Small tables with named rows and columns. After each table, cells are looked up by row and column.

nusuf:
	les	suz	fupuzab	zokab	sasola	bev	pag	tek
kad	0.41	0.56	0.48	0.12	0.31	0.27	0.50	0.57
vufupoz	0.86	0.25	0.47	0.53	0.55	0.64	0.47	0.45
dud	0.56	0.29	0.54	0.48	0.38	0.62	0.44	0.71
vulefo	0.34	0.64	0.40	0.40	0.42	0.41	0.47	0.59

les of vufupoz = 0.86
suz of dud = 0.29
bev of kad = 0.27
bev of vufupoz = 0.64
pag of vulefo = 0.47
sasola of kad = 0.31
zokab of vulefo = 0.40
fupuzab of vufupoz = 0.47
les of kad = 0.41
pag of dud = 0.44
zokab of dud = 0.48
fupuzab of dud = 0.54
pag of vufupoz = 0.47
fupuzab of kad = 0.48
bev of dud = 0.62
suz of kad = 0.56
sasola of vulefo = 0.42
les of dud = 0.56
suz of vulefo = 0.64
pag of kad = 0.50

Table medem
         nunad  fedinaf  kekifem    nup  gokebod  bizatuf
los      53077    12329    55669  27149     6787    22654
sufa     43783    20155    58064  62148    65086    52585
milut    44572    19452    37345  48932    54266    60305
pifomav  23508    55347    41689  76239    91895    35962
lir      39470    54415    13359  26471    29009    41628
gem      47219    19437    58125  59945    62975    60481
kogodi   51703    42075    33768  31986    31004    62584
ganat    58152    40830    71012  49239    41903    64216
ker      37986    53715    49535  65191    75147    56869

sufa, gokebod -> 65086
gem, fedinaf -> 19437
ganat, nunad -> 58152
ganat, fedinaf -> 40830
pifomav, bizatuf -> 35962
ker, nup -> 65191
ganat, kekifem -> 71012
kogodi, fedinaf -> 42075
gem, bizatuf -> 60481
sufa, fedinaf -> 20155
gem, nup -> 59945
los, bizatuf -> 22654
sufa, nup -> 62148
lir, nup -> 26471
pifomav, nunad -> 23508
gem, nunad -> 47219
kogodi, gokebod -> 31004
Row with the largest gokebod: pifomav

Table pesol
         vefu  semo  vopimo  vere  larerad
bet       168   172      36   151      150
zigarav   201   168      52    93      136
zul       124   161       5   151      191
vonosi    103   150     155    77      180
bod       183   173      53   104      137
tukesot    85   188     107    91      188
kov        47   194      81   155      215
tisas      70   178      99   116      208
totulez   126   135     198    81      159
tir       174   186      29   127      151
gabi       87   202      27   127      214
kalalod   197   172      52    94      135
barodu    190   166      48   105      141
totegop   179   172      44   127      141

vefu of zigarav is 201
vopimo of tir is 29
larerad of bet is 150
vopimo of zul is 5
vere of tukesot is 91
vopimo of totulez is 198
vopimo of totegop is 44
vefu of zul is 124
larerad of tisas is 208
semo of kov is 194
vefu of bod is 183
vefu of kov is 47
vere of bet is 151
vopimo of bod is 53

dovukon.tsv
	zif	penaluz	binedi
fogofum	67	252	193
siz	108	48	26
selok	150	70	128
galip	117	120	127

binedi of selok is 128
penaluz of selok is 70
penaluz of galip is 120
zif of siz is 108
penaluz of fogofum is 252
zif of fogofum is 67
binedi of fogofum is 193
penaluz of siz is 48
binedi of galip is 127
zif of galip is 117
zif of selok is 150
binedi of siz is 26

Table feto
	nubitik	nuzev	dat	busu	sanuz
sefut	0.56	-0.19	0.13	-0.24	0.63
nam	0.68	-0.37	0.01	-0.19	0.73
kubila	0.57	-0.22	0.11	-0.23	0.66
moko	0.76	-0.46	-0.05	-0.17	0.78
tiz	0.63	-0.28	0.06	-0.21	0.68
rumavu	0.65	-0.32	0.03	-0.20	0.71
bev	0.60	-0.25	0.08	-0.22	0.67
sira	0.79	-0.51	-0.08	-0.15	0.81
momuzel	0.53	-0.16	0.14	-0.25	0.62
bif	0.72	-0.41	-0.03	-0.19	0.75

sira, sanuz => 0.81
moko, nuzev => -0.46
rumavu, busu => -0.20
sefut, nuzev => -0.19
sira, nuzev => -0.51
sefut, nubitik => 0.56
bif, nuzev => -0.41
rumavu, dat => 0.03
kubila, nuzev => -0.22
rumavu, sanuz => 0.71
tiz, sanuz => 0.68
bev, dat => 0.08
momuzel, nuzev => -0.16
sira, dat => -0.08
bif, busu => -0.19
bev, busu => -0.22
nam, busu => -0.19
kubila, nubitik => 0.57
Which row has the largest nubitik? sira

